A single turn carries every row of the set below to another of its rows. Some are shown first; where does it send the rows asked next?
mori: [ -6  -1  -7  -2   9   2  19   1 -16  -8  -9   4]
Vefef: [-14 -12   5   2   4   0  -1  -5  -7   5  -6  14]
bur: [  2 -11 -16   3  10  -2  -7  -5  -8  -5   0 -17]
Suru: [  2 -11 -24   9   4  13   2   3 -10  -3   1   9]
Nek: [ -2  12  -4   2   7  17   1   6 -16   0   6   1]
fizi: [  3  -8   8  12  10   9 -10  -7 -20   6   3  -6]
Pavib: [  5  -8  11   5  -6   4  -6  -7 -19   5  -6  -4]
fip: [  5  -3 -24  13  10   5  -4   9 -17  -3   5   7]
Bulub: [ -4  -2 -15   3   8   4 -11  -8  -2  -5  -2 -16]
Bim: [-11   1  -3  -4  16  -2   3  10  -8   5  -7  -5]
nulel: [  1   0 -10   4  -5  -1 -15  -5  -5   0   0 -14]
Gov: [ -1  -6  14  11   1   7  -7  -9 -20  -2  -8  -4]
fet: [ -2   5 -13   5  11  -1  16   8 -15   0 -12   1]
veka: [-10  -4   7   7   7  -5  -2  -4  -1   4  -6  13]
subib: [ -4 -12   0   4   4  -3   4   2  -9  11 -15  12]
rur: [ -3  -2  -7  11   8  -5  15   9 -19  -9  -8   4]
vimen: [  7  -2 -14   4   5  -6 -15  -3  -8  -7   2 -10]
sitem: [ -7   2 -15   1  10  -2  14   5 -19 -10  -7   3]
pufut: [  1  -4 -24   7  11  18  -1   1 -12   0  -1   6]
mip: [  6  -2 -25   7  10  13  -7   0 -18  -2   4   4]
bado: [ -3  -1 -10  -4  -6   9 -11   2   3  -2   0   3]
zetev: [  9  -7   9  12   1   3 -12  -7 -19  -4  -2  -2]
fufo: [  3   5 -23  12   6  13  -5   5 -12   4   3  -1]
Pid: [  2  -4 -10   2   6  -1 -18  -9  -4  -6  -6 -11]
gutaf: [ -3 -12   5  12   3  -7  -2   1  -7   2 -12  13]
soz: [-13 -12   0  10   2  -1   2   2 -10   4 -11  18]
semim: [ -3  -7  10   8   2  11  -9 -10 -20   2   1  -8]
tofak: [ -3   2  -4   7   2   3  18   0 -14 -11  -4   8]
vigaz: [ -5 -20  -2   3   8  14  -4   9 -14  11  -8   2]
vidin: [  1 -10   2  -5  -5  10   2   2 -14  -7  -9 -13]

mip moves to Gov
bado moves to vigaz
Now these:
subib moves to fufo
Bulub moves to Vefef
bur moves to veka
zetev moves to rur

